Each row has a name. After each piece below comes the name of the row it's from, unless a question asks for something else. Each question is about the rows just above it.

Columns, left to right: J S Q T
[-21.2  24.0   1.2  52.9] : L
[23.7 24.0 45.8 80.4] : A
[45.8 24.0 80.4 23.8] : E
Shuffled A with one entry gone: [45.8 23.7 80.4], missing -> [24.0]
[ 1.2 45.8] is in which column, read top down? -> Q
Times [24.0] occurs in E: -> 1
Number of entries in [-21.2  24.0   1.2]: -> 3
Count the entries of [23.7 24.0]: -> 2
[80.4 23.7 24.0 45.8] is which row reordered? -> A
Which row holds these entries in another order? [24.0 80.4 23.8 45.8] -> E

Columns, left to right: B F X Y R Z K
[71.3 34.9 -0.7 22.7  2.1 77.9 48.3] = N
[ 33.3 -79.3  -8.4 -33.6 -56.9  17.6  28.4] = G
[ 67.3  16.9 -29.3  23.8 -36.7  38.1  57.3] = P
[  8.8 -66.3  -7.6 -18.5 -75.6  62.5  48.3] = U
[ 26.1 -54.9  64.0 -19.1 -53.5 -19.9  39.0] = M
[ 48.6  23.9 -74.7  23.9  48.6  23.9  23.9] = V
[ 38.9 -46.9 -30.4 -31.6 -48.8  -0.8  70.7] = D
[-67.1  17.3  17.3  13.2 -74.9 -21.8  39.5] = W
[ 71.3  34.9  -0.7  22.7   2.1  77.9 -21.9] = H
[-79.3  16.9 -66.3 -54.9  23.9 -46.9  17.3] is in which column, read top down? -> F
How many times does W hold [-21.7]? -> 0
Times [24.0] occurs in V: -> 0

Columns, left to right: tib zako Rotig dok Gik
[-47.8  44.1  34.4 -41.1  -6.1] : mozug
[-40.9  -1.3  45.5 -40.3  38.5] : bavis
[-47.8  -6.1  44.1 -41.0  34.4] : nar
[-43.2  -6.6  33.7  33.7  33.7] : fogip
[-28.1  24.2  26.5 -20.1  38.9] : Goro
[-42.2  -2.3  36.7 -33.2  29.7] : nuzed
[27.0 71.8 -8.0 30.7 27.1] : rar
[-45.2  -9.0  37.7 -40.6  35.3] : Tifi
[-47.8  -6.1  44.1  52.5  34.4] : lolo
Which column holds [29.7 27.1 35.3 34.4] top down? -> Gik
Times [33.7] occurs in fogip: -> 3
rar without one entry, shuffled: [27.1 30.7 71.8 -8.0]. Gone: -> [27.0]
Count the entries of [-40.9  -1.3  45.5 -40.3]: -> 4
Which row holds these entries in another order? [-47.8 -41.0  -6.1  34.4  44.1] -> nar

Columns, left to right: Vudi tavuk gos Nazur ris
[ 1.7 61.8  3.9 10.7 30.5] = Molum
[ 33.4  37.4 -20.5  29.3   0.3] = Ziv
[ 4.7 76.3  4.7  4.7 32.0] = mulo
[  1.7  61.8  48.4 -46.4  46.7] = levo
levo without one entry, shuffled: [-46.4  46.7  48.4  61.8]. Gone: -> [1.7]
Which column holds [32.0 46.7] top down? -> ris
Which column holds [ 1.7 33.4] top down? -> Vudi
How many entries does [ 1.7 61.8  3.9 10.7] have? -> 4
How many times does mulo hold [4.6]? -> 0

Columns, left to right: Mok Pul momok tifif Nub bonu
[-43.6  34.0 -10.8 -10.9  -4.7 -24.9] = Zes
[-43.6  34.0 -17.7 -10.9  -4.7 -23.3] = tila
[-47.5   7.5  -0.8  12.7  -5.6   7.5] = Zok
[  5.6  11.1  -9.2  -1.3   4.0 -13.4] = Dus
[-65.9  33.4 -28.3  -2.1  -1.8  33.3] = Kesir
Which entry of Zes is missing from [-43.6 -24.9 -10.8  -4.7  34.0]? -> [-10.9]
Shuffled Kesir with one entry gone: [ -1.8  -2.1  33.3 -65.9 -28.3], missing -> [33.4]
How many times does Zok hold [7.5]? -> 2
[-4.7 -4.7 -5.6] is in which column, read top down? -> Nub
Which entry of tila is missing from [-43.6  -4.7 -17.7  34.0 -10.9]? -> [-23.3]
Count the entries of [-43.6  34.0 -10.8 -10.9  -4.7 -24.9]: -> 6

Columns, left to right: fep vug lanut vif Met pabo bazez gakaz
[-10.5  -1.5   5.3   0.4  -4.2  -1.9  -3.4  -9.1]  mun
[ -3.2  -3.4   2.8   3.6  -8.3  10.9  -3.2 -13.9]  Kozi
[ 34.6  -3.4   2.8   3.6  -8.3  10.9  -3.2 -13.9]  nagif
[-26.2  27.9  53.9  48.6 -29.8  36.1 -36.4  32.9]  pomir
[ -7.4  -2.2  -4.7  -8.0 -11.7  12.5  -7.9 -13.4]  sanen
[-10.5  -1.5   5.3   0.4  -4.2  -1.9  70.8  -9.1]  maleg
[-41.1 -53.6 -12.5  -5.7 -61.4 -12.1  70.8  44.2]  nek
Number of entries in [-10.5  -1.5   5.3   0.4  -4.2  -1.9  -3.4]: -> 7
Shuffled sanen with one entry gone: [-13.4 -11.7  -8.0  12.5  -7.4  -2.2  -4.7], missing -> [-7.9]
Which column holds this, read top down? [-1.5 -3.4] -> vug
Which column holds this, read top down? [ 32.9 -13.4] -> gakaz

Columns, left to right: voto Punal gepan bak
[-41.2 -41.3   2.7 -28.5] -> bemi
[-41.2  44.4 -28.4   2.7] -> Mos
[ 61.6  61.6 -65.7  61.6] -> relug
[-28.5   2.7  44.4 -41.2] -> lak
[-28.4  44.4   2.7 -41.1] -> kipa
Put [-41.2 -28.5   2.7  44.4] back in order: which row is it? -> lak
Times [61.6] occurs in relug: -> 3
Which row holds these entries in another order? [ 44.4   2.7 -41.2 -28.5] -> lak
Count of [-28.4] in kipa: -> 1
bemi without one entry, shuffled: [-41.3 -28.5   2.7]. Gone: -> [-41.2]
[  2.7 -28.4  44.4 -41.2] is which row reordered? -> Mos
Which column holds [ 61.6 -28.5] top down? -> voto

Columns, left to right: pil gasid Veme vegol Mag tuga razo beki Meven
[  4.1  52.2  46.5  45.8 -44.2   5.3  63.3 -76.1  20.3] : revad
[-16.4 -59.9 -74.0 -68.4  52.7  -3.9 -67.4  92.9  -3.2] : zule
[-12.4 -34.8  23.8  26.1  55.0  70.8 -41.5 -39.6 -44.1] : pefu
[  1.8 -35.7  27.1 -40.9  28.4  71.6 -41.0 -21.7 -27.7] : sir
Which column holds this, read top down? [ -3.2 -44.1 -27.7] -> Meven
sir without one entry, shuffled: [-35.7   1.8 -40.9 -21.7  27.1  71.6  28.4 -27.7]. Gone: -> [-41.0]

Columns, left to right: bozep rore Peb kipop sota mipod tof
[-16.4  -9.6  -4.0   0.3  51.2 -12.8   9.1] = fabek
[ 19.2   6.7   3.2 -13.9  26.0  14.3  -8.5] = ruve
[-17.0  -9.0  30.1 -66.3  -1.1 -15.3   0.7] = gaba
[ -4.2  21.0  14.8   5.9 -18.5 -14.9 -20.1] = Funub
[-20.6  -9.6  13.3   1.8 -10.7 -28.5  14.5] = bab
[ 19.2   6.7   3.2  14.2 -63.5  14.3  -8.5] = pezis
[ -6.9 -13.1  -0.8  -5.0  -9.8 -12.9 -13.8] = sif
[  9.0 -13.5  -9.4 -27.1  16.4  19.5   7.2] = dil
How many entries does [ -4.2  21.0  14.8   5.9 -18.5 -14.9] have? -> 6
Count of [14.3] in pezis: -> 1
Which entry of pezis is missing from [ 14.2  19.2   3.2   6.7 -63.5  -8.5]? -> [14.3]
[-12.8  14.3] is in which column, read top down? -> mipod
Count the entries of [  9.0 -13.5  -9.4 -27.1  16.4  19.5   7.2]: -> 7
Which column holds this, read top down? [-9.0 21.0 -9.6  6.7] -> rore

Columns, left to right: liri zeg fum pemi Mib gubas Togaf daz
[-31.7 -14.2  12.6  22.2  62.0  23.3  -4.7  -9.7] = fugo
[-31.5  25.6  29.8  25.7  19.5  17.0  31.4   9.5] = Lavos
[-29.3  -2.0  54.8  38.3  34.6  47.6   5.6  22.5] = nivo
[-36.0   1.8  39.5  35.1  40.9  29.3  15.4  18.4] = Bugi
[-31.7 -14.2  12.6  22.2  62.0  43.8  -4.7  -9.7] = Gutim
[-23.5  -5.2  48.6  38.5  63.7  55.9 -23.5  17.6] = somam
[-31.5  -1.9  29.8  25.7  50.3  32.0   1.1  14.0] = bovu
[-46.6  11.8  -5.3  27.1  51.6 -20.8  39.6   6.2] = fesa
[-32.0  -5.8  38.0  32.5  54.3  39.9  -4.5   9.7] = vivu
[-46.9   6.9  11.4  32.9  57.2  -0.5  26.1   9.6] = rik
Which row holds these entries in another order? [ 15.4  40.9   1.8  39.5  35.1  18.4 -36.0  29.3] -> Bugi
Put [-31.7  12.6  -9.7 -14.2  22.2  43.8  62.0  -4.7] back in order: which row is it? -> Gutim
Which entry of Lavos is missing from [ 29.8  25.6  19.5 -31.5   9.5  17.0  31.4]? -> [25.7]
Count the entries of [-31.5  25.6  29.8  25.7  19.5  17.0  31.4   9.5]: -> 8

Columns, left to right: Tid mes Niv vita
[ 41.2  41.2  41.2 -70.8] : nuf
[-18.3  -2.4 -40.3 -13.0] : vod
[-18.2 -13.0 -40.3  -2.4] : rodi
Number of entries in [ 41.2  41.2  41.2 -70.8]: -> 4
Which row holds these entries in another order? [-13.0 -18.3  -2.4 -40.3] -> vod
How many times does nuf hold [41.2]? -> 3

Columns, left to right: moda pevez monut Fol Gomes
[ 30.0  -3.7 -20.9   9.3  17.8]  bito
[11.1 11.2  7.3 -3.8 -2.3]  lud
[ 41.8 -74.5 -64.2  -8.5 -11.6]  neb
[ -9.0  30.7   2.8   6.1 -15.4]  bido
[ 32.9  18.3 -40.4  -2.8  -3.2]  Dum
[-12.9 -19.7 -45.2  -3.7   9.7]  kuzo
[ 18.9 -18.0  -8.0   0.5   7.6]  Vizu
[-64.1 -64.1  38.2 -64.1 -64.1]  laluk
[-12.9 -12.9  -3.7   9.6 -19.7]  buzok
Count of [2.8] in bido: -> 1
[  9.7  -3.7 -45.2 -19.7 -12.9] is which row reordered? -> kuzo
Times [-64.1] occurs in laluk: -> 4
lud without one entry, shuffled: [-3.8 -2.3 11.1  7.3]. Gone: -> [11.2]
How many times does buzok hold [-12.9]? -> 2

Columns, left to right: geb Doz kas Lil beb
[ 70.0   0.9   0.9 -32.2   0.9] = Kagag
[ 12.9 -35.7  31.2  75.5  11.8] = nit
[-2.4  8.2 63.7  6.6 18.2] = noni
[ 13.0 -35.7  12.9  31.2  11.9] = sul
[ 55.5   5.4   1.8 -32.1  64.9] = fopim
[ 31.2  75.5  13.0 -35.7  12.9] = fik
[12.5  1.5  1.8 -2.1 84.0] = gazi
Number of entries in [ 31.2  75.5  13.0 -35.7]: -> 4
Count of [0.9] in Kagag: -> 3
Put [-35.7  12.9  13.0  31.2  75.5] back in order: which row is it? -> fik
Which entry of fik is missing from [ 31.2  75.5 -35.7  13.0]? -> [12.9]
Which row holds these entries in another order? [-35.7  11.8  12.9  31.2  75.5] -> nit
sul without one entry, shuffled: [-35.7  13.0  31.2  11.9]. Gone: -> [12.9]
Number of entries in [ 13.0 -35.7]: -> 2

Columns, left to right: Sotid fuve kagov lut gira ginuz vid gomi
[ 14.6 -40.8 -79.9 -39.0  -8.7  -3.9 -18.2   8.5] = tuker
[ 15.6 -23.9 -33.8 -12.1  23.5 -10.4  31.4 -50.1] = mize
[-23.3  -5.3   8.6  22.4 -13.6 -10.0 -15.7   2.9] = nok
[-31.3  27.9  -2.2  -2.2 -13.9 -23.8 -52.8  36.0] = betog
[ -5.4  38.3  19.0  13.7  -2.0  -4.7  43.0 -18.4] = suv
[  6.8 -32.5  30.5  20.0  16.6  61.8  -2.8 -14.8] = Tafuv
[-45.9 -21.7 -30.1  -2.1  -6.5  26.2  14.2  36.8] = feka
[ -4.6  -5.4  13.7 -18.4  -2.0  38.3  19.0  43.0] = Simar
[  8.5  14.6 -18.2  -3.9  -8.7 -39.1 -79.9 -40.8] = ven
[ -5.4  19.0  13.7  -4.7  43.0  38.3  -2.0 -18.4] is which row reordered? -> suv
[-6.5 -2.0 -8.7] is in which column, read top down? -> gira
Which column holds this, read top down? [-2.8 14.2 19.0] -> vid
Count of [-2.2] in betog: -> 2
Put [-79.9 -40.8 -39.1 -18.2  -8.7  -3.9   8.5  14.6] back in order: which row is it? -> ven

Columns, left to right: Nurar riba zor sekas razu bobu folod
[-0.1  0.2  0.7 -1.5  2.4  0.3  0.2] -> rugip
[-0.1  0.2 19.1  0.3  2.4  0.3  0.2] -> bef
[-17.3  23.1  19.1 -41.0 -17.2 -50.5  12.6] -> sepu
[-41.0 -17.2  12.5  19.1 -17.3  23.1 -50.5] -> labol
Which entry of sepu is missing from [ 19.1 -41.0  23.1 -50.5  12.6 -17.2]? -> [-17.3]
Which column holds [ 0.2  0.2 12.6] top down? -> folod
Put [-41.0 -50.5 -17.3  23.1  12.6 -17.2  19.1] back in order: which row is it? -> sepu
[-1.5  0.3] is in which column, read top down? -> sekas
Count of [0.3] in bef: -> 2
How many entries does [-17.3  23.1  19.1 -41.0] have? -> 4

Columns, left to right: logiv Giba gofum nilur Vigif
[-24.0 -11.7 -17.0 -10.8   9.3] -> Tese
[-0.6 -2.8 -2.3 10.6 13.9] -> Ganaz
[-65.5 -33.9 -33.8 -65.5   2.4] -> Nel
[-24.0  -0.6] is in which column, read top down? -> logiv
Count of [-33.8] in Nel: -> 1
[13.9  2.4] is in which column, read top down? -> Vigif

Columns, left to right: Fena gul ritil Mor
[ 42.4 -17.8  73.2  33.9] : Noguf
[ 35.3 -60.2   5.7 -30.0] : pazim
[-41.0 -60.2   2.6 -43.2] : Penap
[35.2  3.0 35.2 35.2] : feli
[-40.0 -52.6   5.7 -30.0] : Sim
[-16.0  16.7 -17.9 -67.6] : ropaz
[ 63.9 -27.3  38.0  25.7] : suvuz
[-14.3  13.5  -9.3 -66.9] : nuzav
Number of entries in [-16.0  16.7]: -> 2
Which column holds [ 35.2 -40.0 -16.0  63.9 -14.3] top down? -> Fena
Which column holds [-43.2  35.2] top down? -> Mor
Times [35.2] occurs in feli: -> 3
How many entries does [35.2  3.0 35.2] have? -> 3

Columns, left to right: Suril Reku rofu Ralun Gebap
[ 33.8  47.0 -20.3  -3.0  71.2] : ner
[ 83.4 -40.9 -40.8 -24.3  82.4] : Mil
[-21.9  12.2 -57.9 -21.3  11.7] : Bas
[ 58.7  69.9 -92.8  34.2 -71.7] : fogis
[ 62.3 -31.4  -8.7  -8.6 -69.7] : Tasaf
Tasaf without one entry, shuffled: [-69.7 -31.4  62.3  -8.7]. Gone: -> [-8.6]
Shuffled Mil with one entry gone: [ 83.4 -24.3  82.4 -40.9], missing -> [-40.8]
Tasaf without one entry, shuffled: [ 62.3 -69.7 -31.4  -8.6]. Gone: -> [-8.7]
Which column holds [ 33.8  83.4 -21.9] top down? -> Suril

Columns, left to right: riro turun zuf Vem Padeg gapo
[-14.5 -21.6   2.3  66.9 -55.3 -30.1] : futob
[ 20.3  -0.9   1.3 -15.3   0.1   5.0] : Genif
[ 20.4   5.0   1.3  -0.9 -15.3   0.1] : bove
Count the entries of [ 20.4   5.0   1.3  -0.9 -15.3   0.1]: -> 6
Which column holds this, read top down? [-0.9  5.0] -> turun
Count the entries of [ 20.3  -0.9   1.3 -15.3   0.1]: -> 5
Number of entries in [-14.5 -21.6   2.3  66.9]: -> 4
Put [  5.0   0.1 -15.3   1.3  -0.9  20.3] back in order: which row is it? -> Genif
How many entries does [20.4  5.0  1.3 -0.9] have? -> 4

Columns, left to right: tepen bamu bopaz Gif toset Nat ribun muva
[-29.9  19.1  16.8  -5.9  44.2  -5.8  -5.2 -29.4] = neba
[ 22.7  65.4 -36.1 -22.7 -16.0   6.4  -1.9 -55.7] = reduf
[-16.4  27.4 -17.7 -48.5  20.3   0.7   1.1 -30.8] = Duk
[-30.2   1.3  -5.9 -46.7  30.5  -5.3  -3.3 -18.2] = Mused
[-10.1  48.5 -22.2 -42.1  16.6  -1.5   3.3 -52.7] = fid
[-23.6 -38.2  33.8  23.6  30.6 -40.0 -24.5  19.3] = vamu
[ 17.6  70.7 -25.9 -11.8  -4.1  -7.4  -1.2 -65.0] = tikug
[ 24.6 -21.5  -4.4  19.3 -17.8 -12.8 -20.9   4.9] = Boka
[ -2.4  -6.9   6.2  20.1  18.3 -29.5  -6.8 -46.5] = puf
[-31.2  27.9   2.8 -27.1  36.5 -17.3  -3.5 -32.8] = gasov
[-14.1  61.7  -2.3  -9.1  24.1 -19.8  -3.7 -48.7] = Babop
Shuffled puf with one entry gone: [ -2.4   6.2  20.1  18.3 -46.5 -29.5  -6.9], missing -> [-6.8]
[19.1 65.4] is in which column, read top down? -> bamu
neba without one entry, shuffled: [-29.4  19.1  16.8  -5.8  -5.2 -29.9  44.2]. Gone: -> [-5.9]

Columns, left to right: nukip lazub Nafuf zorir lefi pekur fur
[-16.9 -23.1  -5.3 -18.8   2.6  21.5 -41.0] : guzof
[ -9.9  29.6   8.7   7.9 -33.6 -32.0  40.0] : giva
[  7.8  35.8 -22.1 -22.1 -40.4 -65.3  31.5] : gibeb
[ 42.6  -7.7 -19.0 -12.6 -34.6 -12.7 -30.5] : kapa
[-22.2  -9.5 -16.8  -4.5  46.5 -11.1  16.4] : vupum
[ -4.6 -19.8 -39.1 -39.1  20.2 -17.2 -23.5] : lenim
[-65.4  24.7  40.0  59.6   5.6   7.0  54.3] : fela
[-31.2 -39.1  12.8  12.8  62.4  63.0 -33.3] : Tetis
[ 2.4  9.6 21.4 24.9 21.4 12.3 15.5] : gikiz
[-31.3   2.5  14.2  -0.6  23.5  16.1  24.8] : lin
Times [-65.3] occurs in gibeb: -> 1
Count of [25.0] in gikiz: -> 0
Which entry of vupum is missing from [ -9.5 -16.8  -4.5 -11.1  16.4 -22.2]? -> [46.5]

Columns, left to right: kerot Nibu bagev fivu gigu vada teku baga dasif nunal
[-89.9  27.3  11.1 -78.0 -89.0  -8.8  58.6   4.4 -14.5 -29.0]  Muz
[-89.9  27.3  11.1 -78.0 -89.0  -8.8 -26.7   4.4 -14.5 -29.0]  vut
[ -9.4  11.1  23.2  -4.4  -2.3   2.4   5.4  13.7 -11.9 -13.4]  pef
Which column holds this, read top down? [11.1 11.1] -> bagev
Shuffled Muz with one entry gone: [-14.5 -89.0  58.6 -89.9  -8.8  27.3 -29.0  11.1 -78.0], missing -> [4.4]
Which column holds this, read top down? [-78.0 -78.0] -> fivu
Which column holds this, read top down? [-29.0 -13.4] -> nunal
Count the entries of [ -9.4  11.1  23.2  -4.4  -2.3   2.4   5.4  13.7 -11.9 -13.4]: -> 10
Which column holds this, read top down? [11.1 23.2] -> bagev

Columns, left to right: dez til zakob dudur rop sukid Tar
[-21.4  44.9  -7.6 -29.9  27.5 -13.4  -2.9] -> sodol
[  7.4 -12.5 -43.5 -68.3 -16.2  26.9 -18.7] -> Vus
[  1.8 -69.7   0.1   1.8   5.6  -7.5 -12.0] -> gupuf
[ 33.0  58.1 -28.7  -1.0 -16.5  -4.3  -0.7] -> Fele
[  7.4 -12.5 -43.5 -68.3 -16.2  26.9  -6.3] -> Lalu
Count the entries of [ 33.0  58.1 -28.7]: -> 3
How many times does gupuf hold [-7.6]? -> 0

Columns, left to right: desob mobug gesi Bil
[-29.1 -29.2 -29.1 -29.1] : zofe
[-55.5   7.0 -55.5 -63.3] : Bugum
[ 63.4  45.6 -43.3 -31.3] : fofu
[ 79.0  37.3 -24.1 -29.1] : bosi
[ 75.9  40.8 -55.1 -45.0] : Reg
[ 79.0  29.6 -28.2 -29.1] : Vis
Times [-29.1] occurs in zofe: -> 3
[ 7.0 45.6] is in which column, read top down? -> mobug
How many times does Bugum hold [7.0]? -> 1
Number of entries in [75.9 40.8]: -> 2
Which entry of fofu is missing from [ 45.6  63.4 -43.3]? -> [-31.3]

